In the rows, zero is written as 128.
A state moves one step at a time under one of 8 hidden systems, and each row is a state written as 18 numbers. Each run below is a few steps of one system.
K816, seq 1:
[[106 155 143 145 150 135 116 202  87 161 140 133  91  89 157  98 133 112]
 [175 135 100 135 108 142  82 103 143 126 134 133 115 134 112 217 143  85]
 [111 143 159 104 107  89 202 120 129  75 141  91 167  96 124 119 146 157]
 [115 116 119 138 136 125  99 145 173 148  94 118 100 197 116  84  71 139]
 [162  91 131 110 171 173 125 100  83 153 145 174 157 103 149 130 145 156]
 [ 93 161 115 150 106 112 120 151 109 141 109 116 107  84 110  99 158  50]
 [144 134 130 166  83 123 119 122 141  99 143 139 121 178 157 212 136 163]
 [121 142 125  70 196 105 165 129 150 109 166  81 151 106 116 114  93 137]
 [129  87 158 109  87 133  90 117 155 146  79 169 130 159 104  70 120 113]
 [153 126 118 167 147 171 141 164  70 149 114 126 104 100 165 133 152 184]]
K264, seq 2:
[[130 150  74 190 143 113 127 128 100 156 119  88 119 134  88 143 138 163]
 [ 58 113  95 118 122 120 116  70 131 126 170 159 165 133 124 121 125 122]
 [103 122 200  98 121 115 120 171 145 135 155 147 129 118 178 109 103 125]
 [196 135 137 101 152 155 123 150 155 129  97 113 105 124 143 185 110 104]
 [167 126 105 143 113 127 176  98 107  83  97  92 135 119  86  96 168 134]
 [ 83 133 107 186 117 113 122 135 108 159 106 155 129 174 101  90 133 162]
 [ 97 127 107 119 169 141  91 118 109 156 198 156 140 111 157 165 117 126]
 [116 133 175  65  96 104 121 139 164 103 150 118 137  83 137 131 126  77]
 [187 117 160 138 101 142 139 157 161 100  74 108  95 165 158 140 109 155]
 [164 135  75 153 198 143 173  95 101 134  99  97 140 136  94 125 129 147]]
K30, seq 3, 10 rows:
[[136 139 100 108 130 168 166 127 139 109  53 192 125 179 115 150 141 126]
 [162 115 130 153 149 113 114 133  81 112 181 104 121 129  93  59 140 133]
 [ 66 161 106 113 109 110 104 152 133 174 117 155 134 111  99 164 141 132]
 [117  98 125 133 105 137 108 101 147  95 169  93 118 111 192 128 105 128]
 [154 147 174 112 153 120 164 143 153 146  90 128 148 133 137 162 109 122]
 [168  99 102 124 130 166 137 106 115  95 102 148 118 156 107  87 145 135]
 [122 153 130 161 140  99 125 155  84 162 135 122 133 117  81 100 155 129]
 [ 73 131  84 130 103 131  90 116 136 131 155 145 117 129 140 154 125 118]
 [123 128 170 110 133 111 142 129 146 111 166 102 144 104 180 149 103 127]
 [163 123 148  95 130 151 146 135 165 119  74 139 125 147 133 139 111 125]]
K839, seq 4 (10 x 18):
[[153 130 106 132 165 161 143 119 103 139 107 127 127 104 140 139 140 114]
 [132 148 150 140 115  96 137 135 117 114 137 141 136 134 100 117 153  83]
 [108 135 118 138 107 128 127 151 122 110 143 140 117 152 137 143 134 179]
 [125 120 107  92 164 127 109 109 154 132 156 100 134 120 120 139  96 130]
 [129 106 163 114  97 134 130 109 141 140  92 140 145 111 142 108 129 114]
 [157 137 125 174 146 144 143 158 100 133 103 112 101 133 147 110 132 131]
 [132 148 106 133 149 115 124 110 111 136 148 148 148 137  85 160 150 107]
 [ 81 129 142 104  92 108 140 139 132  94 160 142 137 123 135 107 142 140]
 [137 119 125 126 136 141  94 150 163 144 129 105 100 146 154 146  80 152]
 [162 108 121 105 146 149 142  82 128 139 102 118 155  95 124 143 133 116]]
K733, seq 5, 10 rows:
[[147 137 115  71 130 117 174  98 154  97 135  74 165  78 110 209 136 175]
 [116  81 151 117 121 112 150  90 164 111  89 100 147 157 116  16  87 135]
 [154 117 141 188 167 173 121 157  87 190  87 186 113 174 169 121 121 165]
 [100 167  67 145 152 143 124 121  67 136 163 148 125  63 106 144 187  52]
 [102 147 176 105  26  65 102 159 162  79 168 135 128 141 101 149 157 119]
 [136 126 111  99 164 134 139 138 195 105 138  55 112 147 178 186  50 192]
 [178  72 132  87 187 152 145  42 133 165  88 132 183 109  91  76 107 109]
 [126 122 160 180  88 150 152 190  67 139  56 183  97 138 144  30 171 139]
 [105 181  54 231 139 120  78 142  90 151 173 123  90 147 138 210 146  94]
 [ 91 145 136  36 103  84 147  93 145  71 223 146 195  90  92 196 165 127]]
K877, seq 6 (10 x 18):
[[142 138 143  55 199 123 157 146 111 144 122 166 159 117  54  67 133  98]
 [135  96 116 171  56 159  66 133  81 147 117 173  97 128 122  99 176 141]
 [111 169  98 187 136 102 128 133 123 167 131  57 123  92 138 200 123 139]
 [ 78 123 133  77 107 103 162  74 193  78 138 134 171 145 143 139  98 102]
 [161 120 192 106 156 142 149 199 115 100 140 163 106 165 166  82 112 160]
 [186 117  76 123 173 173  81 127 113 180  91 126 102 106  81 131 130  97]
 [109 116 120 161  58 107 154  74  89 113 128 111 163  80 102 112 192 142]
 [ 55 168 130 185 124  92 133 167 148 132 134 132 112 186 165 135  94 135]
 [166 112 137  66 187 147 106 100 166 122 182 139 152 136 153 198  89 117]
 [137 126 170  46 107 128 156 172 122 105 102 131 126  72  97  59 156 116]]
K877, seq 7:
[[133 164 161 170 177 100 159 130  91 192 125 122 168  99 130 158 138 114]
 [ 88 140 105 101  84 128 118 111 151  83 144 175 125 140 134 159 145  60]
 [173 138 179 123 118 100 120 187 138 101 163  94 104 148 128 144 118 173]
 [132 110  68  79 164 165 120 114 161 147  81 109 117 124  97 116  95 150]
 [135  86 159 159 111 129 152  83  87 132 124 127 161 100 144  56 150 144]
 [ 94 170 121 192 140 125 141 156 101 163 100 167 118 153 144 147 139  94]
 [145 137 121 117 127 115 101 100 143  98 199 123 136 126 130 206 131  87]
 [110 142 160  54  99  97 146 181 160  94 129 117 126 119  97 114 130 166]
 [156  85 112 133 141 172  94 130 147 145  89 110  91 154 154  84  83 164]
 [151 120 118 154 175 143 173  79  84 162 100 118 168  81 124 114 153 125]]
K32, seq 8, 10 rows:
[[189 130 164 109 126 125 126 119 135 129 108 159 147 138  96 171 150  87]
 [124 149 104 138 105 124 156 165 100  85 116  97  96 108 112  93 163 151]
 [118 115  94 170 138 115  84  99 140 173 128 113 132 164 102 133  98 146]
 [ 93 111 129  87 134 145 159  95 118 116 150 158 167  96 162 135 136 151]
 [125 138 177 117 126 112 107 175 155 139 125 132 104 134 150 104 103  74]
 [196 133 124 145 121 146 140 125 117 109 105 127 121 142 128 193 151 145]
 [105 143  93 122 151 107 157 124 116 115 125  88 133 105  82  71 135 124]
 [107 103 135 160  93 129  94 110 127 151 127 177 135 176 128 115 127 156]
 [123 130 118  98 167 152 125 142 120 129 170 122 122  87 177 163 115 136]
 [134 138 160 105 106 100 125 119 164 132 103 128 142 123 101 128 124  62]]
K758, seq 9, 10 rows:
[[115 147  58 133 136 178 110 188  97 125 127 143  67 129 146 152 144 174]
 [142 136 129 122 122  82 102  79 143 141 169  67 161  76  81 171 134  86]
 [ 70 111 156 115  66 128 174 119 152  87  93 165 144 157 172  94 124 164]
 [178 128 134 142 211 145 102 169 136 157 143  97  92 156 155 120  66 131]
 [158 124 108  92 129 148 138  79 106 139 104 176 169  93  71 150 183  94]
 [ 87 141 133 186  61 101 135 169  97  95 131 108  90 126 143  64 156 136]
 [123 142 109 138 157 117  91 124 168 169 155 116 135 167 138 227  80 159]
 [116 105 141  37 145 139 175  86 134  84 151 133 172  72 132  91 132 106]
 [158 118 191 168  87 119 112 186 132 145  66 144  90 176 134  68 120 114]
 [164 135  39 155 180 184 114 113  97 149 124 121 109 125 128 206 135 171]]
K758, seq 10 (10 x 18):
[[ 95 116  86 173  83 134 122  84 122 132  74 140 126 136 107  77 152  90]
 [ 98 138 133 196 146 115 122 135  86 150 178 134 133 144 178 146 126 165]
 [ 99 162 131  59 161 111 125 144 160 122 173 145 147 110 125 184 115  73]
 [170  97 189  84  67 129 129 146 149  72 127 129 122 131 132 102 142 147]
 [164 127  99 148 155 150 134 150 144 160  49  83  95 147 109 116 100 172]
 [129 110  71 164 159 147 122  39  97 149 134 135 162 116 108 112 145  89]
 [ 55 161 168 168 100  90 151 162  81 131 158 176 145 125 145  96 164 113]
 [129 152 134  93 132 126  77 187 164 121 184 132  93 144 160 218  94 129]
 [175 105 149  38 118 129 161  97 167  89 119  85 157  80 101 144 130 148]
 [137  96 132 169 103 137 144 123 141 127  29 113 104 172 121  24 109 130]]
K839, seq 11 (10 x 18):
[[167  85 151 193 127 105  97  44 105 155 164  92 167 120 120  98 128 103]
 [ 55 178 137 135 131 124 191 176 106 154  76 178 140 117 149 126 148 127]
 [161 127 108 141 155 143  81 130 123  83 213 135  90 173 158 152 109  90]
 [139 137 164  45 100 108 144 142 157 129 118 129 163  89  90 181 147 167]
 [125  94  93 148 102 143 123 114 151  96  89  78  91 144 137  52 102 134]
 [154 120 149 176 167 127 126 105  99 208 104 138 165 131 117 140 125 154]
 [ 77 156  94 121 147 140 155 138  95 105 143 167 127 105 129 105 161  61]
 [138 140 179 140  85  95  84 173 141 108 184 140 109 158 149 166 127 129]
 [135 125  78  70 138 155 144 123 163 102 112  91 123 112 125 179 113 186]
 [147  89 157 125 123 112 128  74 157 133 100  97 155 131 105  57 105 101]]
K32, seq 12, 10 rows:
[[152 147 126 114  86 121 146 124 154 102  81 132 126 140  94 172 153 110]
 [137 121 118 155 131 119 154 138 113 105 127  75 118 129 125  77 124 178]
 [109 116  98 134 163 142 105 101 123 181 113 162 146 154 107 122 109 135]
 [114 111 144 106 113 146 124 119 105 115 165 158 138  90 166 122 152 113]
 [121 163 152 136 114  99 110 173 152 138 132 119 105 134 134 162 117  89]
 [165 123 113 122 122 133 158 104 145  85 114 100 135 144 123 163 130 154]
 [115 124 129 116 153 116 150 139 119 138 109 118 138 125  91  55 122 151]
 [134 102 117 154 119 165  89 117 105 159 117 174 119 148 144 123 133 135]
 [118 147 121 123 146 126 124 128 105 133 174 117 134  76 148 164 141 101]
 [104 149 145 121  90  91 135 130 169 105 122 128 133 151 119 142 121  93]]
K30, seq 13:
[[201  73 177 142 122 128 127  69 161 101 132 125 156 193 149 124  92 150]
 [135 152 117 104 197 150 196 169  82 138  81 164 136 127  93  80 148 157]
 [123 112  98 159  95 122  41 118 110 156 150 148 104 133  77  86 149  68]
 [ 84 159 122 147 101 110 135 141  98 129 181 114 139  76 170 206 158 164]
 [113 136 133  90 132 110 133 121 215  86 130  90 118 153 164 147  61  82]
 [198  85 193 100 133 144 160 110 126 124  96 154 164 145 132 116 133 195]
 [141 140  76 145 169 159 141 158  95 151  63 123  91 125  82  52 139 112]
 [110 127 102 194  97 103  68  89  85 171 170 152 147 126  90 146 168 105]
 [ 51 171 117 120 123 111 156 161 131  84 193 122 122 108 192 173 123 121]
 [166 110 189  66 122 112  99 132 212 109 142 112 130 156 151 162  66 113]]
K264, seq 14:
[[123 118 112  98 125 126  86 104 175 107 167  95 114 119 152 147  91  77]
 [160 114 196 112  96 117 180 124 144 103  94 122 157 129 141 125 131 165]
 [151 140  90 156 186 158 146 149 118 140  75 127  97 164 120  96 109 123]
 [144 119 107 145 133 126 106  88  73 150 156 153 158 106  78 126 176 127]
 [ 42 155 127 130  76 105 115 167 129 121 149 147 110 115 145 122 141 119]
 [156 115 156 120 136 124  84 128 178 134 169  99 121 145 172 190  74 132]
 [155 124 141  65 148 140 201 105 154  83  90 107 152 104 125 123 123 131]
 [157 109 130 169 125 139 127 144 104 145  61 139 107 164  95  41 135 128]
 [118 146  79 182 151 147 115 123  63 175 142 163 133 114 120 173 168 152]
 [ 52 147 113 110 103  88 100 116 140 105 206 119 137  98 124 131 130  69]]
K816, seq 15 (10 x 18):
[[119 140  99 151 110 100 102  98 129 138 161  86 134 101 105 165 138 110]
 [ 85 130 147 106 102 115 164 113 167 107 119 132 153 136 159 145 110 147]
 [159 117 163 120 168 133 126 156 149 134 125 111 114 150 153  91  82 128]
 [172 117 121 114 147 155 125 122 101 151  93 162 136 123  92 118 156 116]
 [108 141 100 168  93 124 136 132  83 110 132 121 112 106 119 108 172 130]
 [ 94 143 104 153 125 108 108 114 149 135 156 122 132 153 136 183 108 137]
 [116 119 159  66 142 121 144 120 162 105 160 130 155 114 158 131 101 122]
 [166 117 174 115 118 129 117 164 143 146  80 125 110 130 119  89 117 118]
 [179 118  93 161 144 169 139 122  86 131  91 132 115 133 117 133 157 159]
 [ 86 147  86 163 134 106 143  96  95 124 154 126 146 117 103 109 153  99]]
K733, seq 16 (10 x 18):
[[ 88 102  88 128  82 140  87  70 172 114 135 162 136 171 143 175 111 124]
 [142 130 199  97 169 117 173 147 119 123 162 110 157  87 178 122 112 142]
 [149 129 104 120 139 147 117 132 164 129  66 136  98 168  98  94 105  68]
 [187 116 137 167 116 148 131 136  67 127 138 129 126 115 127 143 176 188]
 [ 43 164  76 143 129  93 142 122 130 137 129 113 134 118  94 107 129 104]
 [123  94 167 111  90 128  86 117 149 115 178 172 142 156 166 158 117 148]
 [137 154 140  86 182 132 160 163 152 133 114  85 120  90 153 139  94 108]
 [189  94 126 135 105 145 111  84 133 119  84 136 128 153  87 105 143 105]
 [123 147 131 175 130 121 172 164  74 130 114 120 124 124 131 103 157 186]
 [ 69 137  71 148 138 117  87 101 133 144 167 146 130 149 114 135 114  90]]

Name the system that made each run.
seq 17, 2 rows:
[[168 144 132 136 199 135 119 118  92 126 197 137 134 113 132 142 137  47]
 [118 150 143  90  58  94 111 153 131 118 125 165 136 122  51 148 185 126]]
 -> K877
seq 18 (2 x 18):
[[188  65 123 105 178 166  99  89  97 139 162 131 142 124 118  75 120 160]
 [ 79 150 127 114 108 132 101 157  91 190 105 182 131  73 104 123 175  93]]
 -> K32
seq 19:
[[112 140 102 132 177 131 146 144 126 121 157  94 118 128 156 131  97 163]
 [127 112 141  99 136 122  99  94 152 148 130 155 155 134 109 118 114  79]]
 -> K816
seq 20 (2 x 18):
[[120 125 160 122 139 125 132 123  91 156 151 159 160  88 138 123 151 121]
 [108 151 122 135 109 127 112 156 142 112 132 141  97 139 152 147 126  74]]
 -> K32
seq 21 (2 x 18):
[[151 117 121 176 100 109 156  99 166 116  53  60 124 164 112 107 107 166]
 [126 109 110 150 202 152 178 100  82 149 113 150 159 148 131  74 122 182]]
 -> K32
seq 22, 2 rows:
[[127  94 137 134 124 136 117 108 118 148 143 114 146 113 147 116 120 180]
 [ 94 137 130 130 142 130 141 123 135 158  96 146 140 119 143 112 117  90]]
 -> K733
seq 23, 2 rows:
[[ 83 125 132 115 115 109 107 137 149 156 100 118 121 115 105  54 111  87]
 [147 107 140 171 104 159 100 119  98 159 130 153 128 120 181 171 143 157]]
 -> K30
seq 24 (2 x 18):
[[ 94 171 150  74 111 112 156 204 128 102 139 175 125 132 117 156 156 152]
 [155  94 113  98 116 138  61 130 171 127 141  68  91 122 120 112  87 150]]
 -> K30
seq 25 (2 x 18):
[[128 132 133 157  65 118 139  95 159 103 110 102 135 126 168 208 133 129]
 [132 145 158 112 183 104 197 137 157  93 129  94 146 155 144 109  84 141]]
 -> K816
seq 26 (2 x 18):
[[108 125 194 149  84 104 143 150 105 115 146 156 139 125 165 101 152 141]
 [150 144  96 113 167 157  95 169 151 141 124 116  82 144 141 171  93 126]]
 -> K30
seq 27:
[[133 123 150 173  70  97  99 117 108 126 147 114 125 116 110 103 156  96]
 [100 158 122 130 127 115 156 151 148 112 128 134 130 157 149 188 119 168]]
 -> K733
seq 28 (2 x 18):
[[ 90 112 102 168 104 150  90 117 138 188  62 148 111 139 140 105 111 113]
 [145 142 136 163 169 137 154 115  78 136 168 127 145  90 174 160 147 110]]
 -> K839
seq 29:
[[122 156 107 152 157 116 114 109 140 188  68 152 135 143  79 121 125  26]
 [125 117 128 162  82 138 133 109  65  71 197 172 136 129 163 143 195 151]]
 -> K30
seq 30:
[[115 138 142 187 147  78 100 100 111 175 154 116 149 128  94  87 123  46]
 [ 70 151 135 137  95 142 153 154 101 121 135 199 135 131 184 180 164 151]]
 -> K839
seq 31, 2 rows:
[[170 133 160 136 141 104 184 114 113 101 142 115 170 142 120 161 144 183]
 [ 94 133  98 101 145 129 134 152 150 117  94 147 108 169  91  64 110 121]]
 -> K30
seq 32:
[[151  77 132 164  89 138  79  91 120 137 107 149 119 160 105  60 133 120]
 [102 166 130 168 142 130 157 174  82 158 119 144 125 111 161 167 152 168]]
 -> K733
seq 33, 2 rows:
[[134 170 127 145 143  65 132 168 113 135 167  58 128 107  70 138 137 167]
 [ 54 108  75 115  95 132 109  66 172 127 115 160 153 157 124 149 110 131]]
 -> K839
seq 34 (2 x 18):
[[164 125 129 138 125 124  94 150 111 143 151 112 115 126 104 144 136 164]
 [ 90 124  90 111 123 131 125 107 141 146 108 105 136  98 117 129 121 141]]
 -> K877
seq 35:
[[ 97 140 137 106 113 109 154 107 134 131 100 168 165 129  91 118 151  94]
 [136 120 148 149 112 133 121 167 127  91 154 121  92 151 178 112 117 146]]
 -> K733
seq 36, 2 rows:
[[127 155 130 189 100 103 102 179  69 124 161 132  93 131 103  96 175 110]
 [ 90 151  90 114 101 110  93 129 158 142 156 117 131 123 117 230 124 173]]
 -> K758
seq 37 (2 x 18):
[[168  93 130 109 171 157 109 114 148 137 124 131 128 162 133 102  88 138]
 [148 125 125 135 149 153 139 145  84 167  87 143 128  92 110  98 159 133]]
 -> K733
